Each row is where one point has got to under a steady rotation. How many ticks took it there?
The counts run from 0 to 649.
[ 12 -23   7  -9 -10  21  21 -18  -6   4  -7 -16  -2  -3   8   1  19 -17
 -12  -1  12   6  12 -20  -8 -11  -9  30  -2   7 -14  14 -28  -4  17   3
  -3  -4 -22  -6  13  15   1  -5  11 -15   0 -29 -21   9  18  15 -12  -7
   2   4  15 -44  21  -8   0] -> 328
[  2 -12  -6  -3   1  12   1 -19  -1   4 -10  -7  -2  16  31  10  -1 -11
  -7  -4   7   8 -17   2  -9 -29   6  29 -21  -6 -16  19 -42  -7   4 -19
 -10 -18   2  -6   0  -2  13   3   2   9   2 -26  -9  -3   0   9 -13  -3
   6   6  14 -23  11 -22 -11] -> 177
[ -1 -20  -1   1   4   6  17 -25  -2  21   3  -7  -3 -15  -5  -6  42   2
 -11   2  10 -16  28 -20  -6  -6  -2  19  15  -8   7   5 -10  -2  22  -1
  -1  -9  -2 -16  21  -4   4  -8   0 -22  -2 -29  -7  -8  20   2 -21  13
  -3  -2   8 -38   0   4  13] -> 318
[ 11 -26   6  -2   7 -10  14 -21  12  21  -2  13  -1   9  -7  -8  25   1
  -3 -13  10  -2  32   9  -8 -12   9   3  10   6  18  -6   6  -5   5  -9
   4 -13  -3  -9  25 -16  17  20 -15  -2   8 -26  -5 -20   5  -9 -17   9
  -1 -13  13 -47  -3  -5  -1] -> 463
[  2 -11  -2   5 -10  32  12 -26  -2   6  -8  -6 -11  -6  22   0  28 -12
 -13  -1   5 -13  11 -14  -5 -11  -1  26   2  -2   5  32 -18 -14  18 -13
  -3 -16  -2 -15  14   8   8 -26  11 -15  -3 -21  -9   2  18  12 -25  -2
   9  -4  16 -28   2 -12   4] -> 321
[  2 -13 -25   2  17  -2  -9 -28  -9  15  -5 -10   1  15  16  16   7  -6
   5  -8  -3  -3  -9  10 -10 -34   4  27 -15 -10 -14   1 -32 -10  11 -17
  -4 -18  -3   6   0  -5  14   6  -2   7   3 -44   1 -10  -1 -15 -16   7
   3  19  23  -6   4 -25  -5] -> 18
[ 20 -12  -6  11   1  -4  10 -11  13  15  -6   8  -1  25   2  -8   0   3
  16  -6  10   9   8  11  -8 -23   5  22 -23  19   3  -1 -11 -12   9  -4
   3  -8 -18   1   3  -8   9  19  -7  20   3 -31  -9   0 -31  -3 -19  11
  -8   3  22 -43  12 -24 -12] -> 102
[ 10 -21   7   6  10  14   6 -32   6  18  -6   3  -4   1  -4  -1  30   0
  -1  -9  -4 -19  26   3 -10  -4  10  15  12  11  21   8  10 -18  18  -9
  12 -17   0  -7  19 -10  17  -1  -4 -12  11 -27  -1 -21  17 -14 -28   6
  -3 -11  19 -26 -17  -2  -7] -> 121
[ 12  -3   4  10   7  11   3  -5   9  13  -8   5   2  19  11  -2   4   0
   9 -12   4  -1   9  16  -3 -26   3  31 -27  12  14   2  -8  -7  -5 -21
  12 -19  -5   0   3  -9  10  15 -12  10   7 -38  -9  -6 -11   2 -28   3
 -10  -8  26 -34  -6 -18 -24] -> 452
[ -4 -34  -1 -21   6 -29   7 -22  -8  27  -4   8  -9   9   8   7   9   1
  -2 -10   4  16   1   5 -18 -19  11   4   4   0 -11 -16 -21  -3   7  -5
 -12  -4   5   7  15 -23  13  33  -7   8   5 -28   2 -25   2 -15  -4   8
   2  14  13 -34   6 -13   0] -> 539
[  8 -36   7 -17  14 -14   6 -24  -4  17  -6  -3   2  10  -2   7  -2  -4
  -2  -6   6  18  -7  -6 -14 -25   7  22  -5   1 -24 -13 -34   7   6  -7
  -2  -9  -7   3  12 -11   2  30  -2   6   8 -34  -5 -12   7  -4  -9   3
  -7  15  11 -37  10  -6  -8] -> 181
[  7 -22   3  13  11  13   4  -1   0  37  -5 -10 -14  30   9  -1 -12  14
   1  -3  17   3  -3 -15 -29  -5   6  32  -9   9 -10  -4 -19  19  12 -12
   2  -5  -8 -13  13  -8   5  27  -7   7   4 -23  -3  -7 -13   0 -31  10
   5   0  21 -30  -3  -1 -11] -> 257
[  7 -23   4 -13  -9   7  -1 -20 -16  15  -3  13 -23  18  34  16   6 -11
 -17 -14   3   4  -8  18   5 -23   5   1   2  -1  -3  10  -4 -11  10 -18
  -5 -11  -3   6  17 -14  21   0  -8   2  14 -17  -1 -21  12   0 -10 -13
  19   5  33 -23   3 -28 -16] -> 31
[  7 -13  -9   9 -24  16  14  -2 -21  16   5  -8 -19  17  29   7  10  -7
  -2  11  13   5   3 -12  -7  -9 -14  23 -12   6  -6  12  -9  -6  24   1
  -5  11 -31   7   2   3   9  -9   5  -2   0 -25 -12   7  -4   1 -16   7
  14  14  41 -26  22 -31   2] -> 406
[-12 -26  -5  -7  13  -9  -3 -33 -13  25   2   0  -8   7  21  13  19  -1
  -6  -3  -7  -6   8   4 -21 -15  16  10  11 -13   3  -5  -7  -6   8 -17
  -4 -11   8  -1  14 -25  21  16 -12  -1   9 -32   8 -32  21 -31 -22   9
   8   6  20 -13 -10  -6   4] -> 547
[ 11 -13  -1  -5   9   6  -7 -17 -12  18  -4   6 -14  19  28  15   0  -1
  -3 -10  -7  -2 -18  22   4 -36   3  15 -17  -1  -7   4 -14 -13   7 -16
   6 -12  -3  11   4 -15  13   0  -7   6  11 -35  -3 -21   5 -10 -21  -6
  -2  14  37 -16  -4 -24 -22] -> 375
[  9 -15   2  -5 -17   5  15 -16   9  12  -6  20  -9   5   7  -9  23 -12
   3 -11   3   2  25  15  -4 -12   4   3   0  21  20  13   5 -34   9  -1
  -8 -15  -4   5  22  -9  24   7  -5   7   4 -23 -10  -9  -9  -6 -13   4
   6  -9  20 -47   5 -32  -2] -> 116
[-14 -24 -14  -8   6  -6   5 -28   4  19  -5  -5  -3  -1  19   7  13  -7
  -9  -7   0   2   7  -8 -21 -19  11  24   3  -9  -1   7 -33  -5   3 -21
 -21 -20  24 -13  10 -16  20  18  -7   0  -8 -33   5 -19   5 -12 -11  14
  13  -1   3 -21  -3 -10  17] -> 4
[ 12 -15  -9   7   9   6   6 -23   5  32   3   3 -16   4   3  -8  20  12
 -12  -6  27 -13  -7  -2  16 -23   7  13   5 -12  -7  13 -21  10  16  -9
   1 -15  -5 -17  20  -4  -3 -11  -4  -4  -5 -24 -10  -9   5  29 -29   0
  -1   2  15 -41  -3  -6 -10] -> 493
[ -9 -29   5 -11  -1  11   6 -42  -4   4 -14  -3  -3   7  23  14   5 -13
  -7   2  -5  12   4  -6 -32 -13  21  17   3   2 -14  20 -31 -26  18   3
  -5 -11   7   2   5 -10  17   7   8   9   4 -15   3 -15  15 -19 -12  -3
   2  13   5 -27   7 -11  -1] -> 7
[ 19 -25  -5  -5  -3 -14  14 -17   6  24   6  13  -9   8 -12 -11  28   1
  -3 -13  20   0  18  10   9 -17   2   4  12   6   7  -5   0   0  11   2
   0  -9 -21  -3  28   0   6  10 -12  -3   2 -33 -16  -9  -6  13  -9   5
   5  -4  15 -50   7 -18   2] -> 302
[ 10 -15 -14  -6   5  -1 -10 -11 -14  25  -1   6 -16  19  21  13   4  -4
   0 -14  -5  -2 -15  21   6 -36  -2  16 -12  -1  -6  -6 -18  -5   9 -13
  -4 -11  -3   9  11 -13  12   7  -9   3  10 -44  -5 -15  -1 -11 -17   0
   6  16  36 -12   2 -31 -16] -> 376
[ 14  -5 -14   8  -2  12  11 -17   2   2   6  -4   0  -3   5  -3  40 -10
  -1  -7   9  -9  29   1  12 -17  -9  24  -6  -1  14   9  -3 -10  10 -10
   4 -16 -22  -5  12  10  12  -9  -3 -14   1 -42 -16   5   4   8 -15   9
   0  -7  27 -34   9 -20   4] -> 132
[ -8 -15   9  11 -12  29   8 -15  -1  18 -17  -4 -15  19  35   2  -2  -8
  -1   6   1  -1   7 -18 -43   7  13  29 -14  15   4  23 -14 -16  15 -13
  -4  -7  11 -10   2 -15  19   6   2  11   3  -5  -1  -6  -1 -13 -31   7
   6  -4  19 -27  -5  -9  -6] -> 84
[  5 -29 -12  -2   1   1  10 -25   8  38   1   9 -18   2  -8  -5  28  -2
 -13 -16  15 -12   9  -4  -2   0   8   3  23   7   8  12  -3  -2  22  -3
 -11 -13   7 -15  31   1  15   1  -4 -13  -1 -32  -2 -16   8   8 -17  10
  17  -2  10 -25  -6 -11  10] -> 310
[ -5 -10  -4  13 -12  19  12  -4   4  27  -7  -4 -11  12  16  -1  -3  -7
  15   5  -2   3  10 -12 -37  -1   1  37 -20  22   7   7 -22 -25  11  -6
 -10  -6   7  -2  -2 -12  12  15  -1   6  -7 -32   0   0 -20 -20 -22  18
   0   3  22 -22   1 -13   3] -> 86
[ 18  -8 -15  14  11   2   2 -14   4   8   3  -2   4  14   0  -5  27  -2
   5 -16  11  -8  20  12   9 -23  -4  26  -7   2  17  -1   0   4   1 -24
   8 -19 -21  -6  18   4  17   9 -13  -5   7 -47 -13  -6  -7   6 -18   6
   2 -11  30 -28  -1 -23  -5] -> 293
[ 28 -29   2   2   9  -3   9 -30   5  12  -2   8  -2  13 -14  -7  20   5
   5 -13  14  -1  10   8   4 -22   8   5   5  10  -4   2  -2  -6  20  11
  20 -10 -28   0  15  -2   2   3   1   8  13 -20 -13  -8   2   5 -24   0
 -11   4  19 -50   3 -13 -21] -> 647
[  2 -11   7   8  -5 -10  15  -1  11  24  -3   5  -4  19  13 -14   2  10
   7   2  21  11   6   0 -10 -14   8  18 -18   7   2  -2 -12  -4   1 -11
  -3  -4  -2  -7   6 -23   7  23  -9  19  -8 -16  -9  -8 -28   5 -21  12
 -10   1  18 -60   7 -14 -12] -> 263
[  7  -9 -10   4   4  14  -4  -8 -22  19   7  -2 -14  15  25  14  12  -3
  -4  -4  -1  -9  -3  10   7 -26 -14  22 -14  -6   2  -2  -8  -2  13 -17
   5  -6 -16  13  11  -6  10  -9  -8 -12  11 -42 -10 -11  15  -9 -24  -1
   7  14  46 -12   4 -21 -13] -> 215
[ -8 -14  17  -5  -9  22  15 -31  -2   8  -9  -5  -6 -13  28  -2  21  -7
 -13   7   6  -5   9 -16 -10  -9  11  19   3  -6  -1  24 -28 -19  11  -8
  -4 -18  17 -16  11 -12  11 -14   5  -9  -4  -9  -7 -10  25  10 -24  -2
  -6  -3   5 -46   0   2  -3] -> 160
[  0 -30   5   4 -12  -2  13 -15 -12  45   4  14 -28  19  13  -1   6  14
  -8   7  18  -1  -5  -9 -12  -2   9  -4  11   6  -5   5  -1  -2  27   7
  -1  13 -15   3  19 -22   4   1  -3   6   2  -6  -1 -17   1  -5 -27   8
  11  12  26 -40   2 -13  -3] -> 578
[ 17 -22   3   5  17 -12   9 -12   9  20  -2   4   5  19  -8  -9   7   9
  12 -10  14   6  16   6 -13 -19   8  18 -10  10   4 -16  -8   0   6  -8
  11 -10 -19  -2  14 -13   6  32 -13   8  11 -33  -5 -11 -13  -5 -23  10
 -12  -5  19 -47  -3  -9 -14] -> 104
